Each row has a name. After each piece below comes the name of the row it's from, unless a question asks for something else. Each question is about the rows just above it. Places in a row count from 0.

[130  86 102 132 144  89 103] : <111>
[146  76 163 163 118 134 135] : <33>
[130 131 170  87 178 100 104] : <66>
Where in the named rows is [86]?
<111>, 1
Row and place of [118] in the named rows:
<33>, 4
Where in the named rows is [132]?
<111>, 3
Where in the named rows is [103]?
<111>, 6

[134 100 176 165 139 160  99] : <178>
[148 156 183 136 133 127 187] : <149>
[134 100  80 153  78  70  96] : <163>
[104 121  71 134  87  82  73] : <81>
[138 120 186 168 106 169 185] : <143>
[ 97 112  70 122  94  87  88] : <42>
[172 126 182 139 184 175 184] : <164>
[153 145 138 136 172 168 182] : <121>
Where in the named rows is [82]?
<81>, 5
Where in the named rows is [186]?
<143>, 2
[126] is at row and place
<164>, 1

[137 114 121 129 129 135 133 126 132 120 118 138 125 139 144 143 120 117
 119 111 139 128 126 131 136 138 120 133 135 123 135 117 138 108 143 131
 107 114 134 138 119 136 159 127 152] : <124>
[141 105 104 128 130 137 136 117 127 112 104 153 125 153 160 150 112 109
 107 101 154 123 127 145 135 146 117 132 142 130 145 110 140  96 159 131
  91  96 142 148 115 144 186 134 171] : <120>
[133 112 129 130 129 138 132 131 138 121 122 132 123 133 141 146 120 115
 124 108 133 130 126 121 141 139 116 137 134 114 130 115 143 104 140 133
 108 121 132 138 117 135 157 118 150] : <44>
[150 105 104 128 130 137 136 117 127 112 104 153 125 153 152 150 112 109
 107 101 154 123 127 145 112 146 117 132 142 130 145 110 140  96 159 131
  91  96 142 148 102 144 186 134 152] : <132>
[141 117 114 127 129 131 133 121 125 120 116 142 128 142 144 138 121 119
 116 116 142 125 128 140 130 136 124 128 135 132 138 103 132 114 144 128
 110 110 136 138 122 136 157 134 150] : <57>
[145 141  91 122 126 111 129 113  98 127 112 150 140 149 134 105 127 139
 112 150 148 114 134 172  99 121 147 105 130 170 145 140 100 152 134 118
 136 103 137 129 142 130 127 164 124] : <117>
find: [141 117 114 127 129 131 133 121 125 120 116 142 128 142 144 138 121 119
 116 116 142 125 128 140 130 136 124 128 135 132 138 103 132 114 144 128
 110 110 136 138 122 136 157 134 150]
<57>
find: [133 112 129 130 129 138 132 131 138 121 122 132 123 133 141 146 120 115
 124 108 133 130 126 121 141 139 116 137 134 114 130 115 143 104 140 133
 108 121 132 138 117 135 157 118 150]
<44>
[171] is at row and place
<120>, 44
Which row holds [137 114 121 129 129 135 133 126 132 120 118 138 125 139 144 143 120 117
 119 111 139 128 126 131 136 138 120 133 135 123 135 117 138 108 143 131
 107 114 134 138 119 136 159 127 152]?
<124>
find: [141 105 104 128 130 137 136 117 127 112 104 153 125 153 160 150 112 109
 107 101 154 123 127 145 135 146 117 132 142 130 145 110 140  96 159 131
  91  96 142 148 115 144 186 134 171]
<120>
Row and place of [170] in the named rows:
<117>, 29
The row with [150 105 104 128 130 137 136 117 127 112 104 153 125 153 152 150 112 109
 107 101 154 123 127 145 112 146 117 132 142 130 145 110 140  96 159 131
  91  96 142 148 102 144 186 134 152] is
<132>

[154 137 140 133 119] = <6>
[168 136 119 164  95] = <170>
[152 129 159 161  97] = <146>
[169 115 125 106 164] = <106>
[127 142 100 135 118] = <60>
[122  75 160 142 141] = <113>
[123 123 131 132 137] = <47>
[131 123 149 153  84] = <39>
[ 77  75 160 116 130] = <134>
Row and place of [118] in the named rows:
<60>, 4
Where in the named rows is [125]?
<106>, 2
Row and place of [168] in the named rows:
<170>, 0
Where in the named rows is [136]?
<170>, 1

[126 117 123 143 158 157 138 109  88  86 100 122 134 132 116 105 107 125
 148 160 155 135 113 105 116 137 155 158 144] : <67>
[ 85 137 155 158 143 126 117 158 142 158 157 138 109  88  85 101 122 135
 131 117 105 107 125 149 161 156 135 114 105] : <92>
[138 157 161 145 122 106 109 126 149 159 152 133 118 118 133 151 160 149
 123  95  84  92 114 131 135 124 109 104 114] : <86>
[105 112 133 153 159 147 129 116 121 138 156 159 142 114  91  84  97 119
 133 133 120 106 105 120 143 159 158 139 117] : <46>
find: [138 157 161 145 122 106 109 126 149 159 152 133 118 118 133 151 160 149
 123  95  84  92 114 131 135 124 109 104 114]
<86>
[112] is at row and place
<46>, 1
Where in the named rows is [86]?
<67>, 9
[144] is at row and place
<67>, 28

[ 98 141  99 127 140] = <14>
[133 125 142 139 130] = <191>
[125  98  92 130 137] = <82>
[131 151 152 116  97] = <43>
[140 115 153 145 119] = <157>
[154 123 147 110 163] = <141>
[147 110 109 145 118] = <137>
[144 154 122 121 154] = <171>
[151 146 145  85 127] = <195>
[126 107 102  97 111] = <128>
[121 110 151 118 100] = <207>
[121 110 151 118 100] is in which row?
<207>
[99] is at row and place
<14>, 2

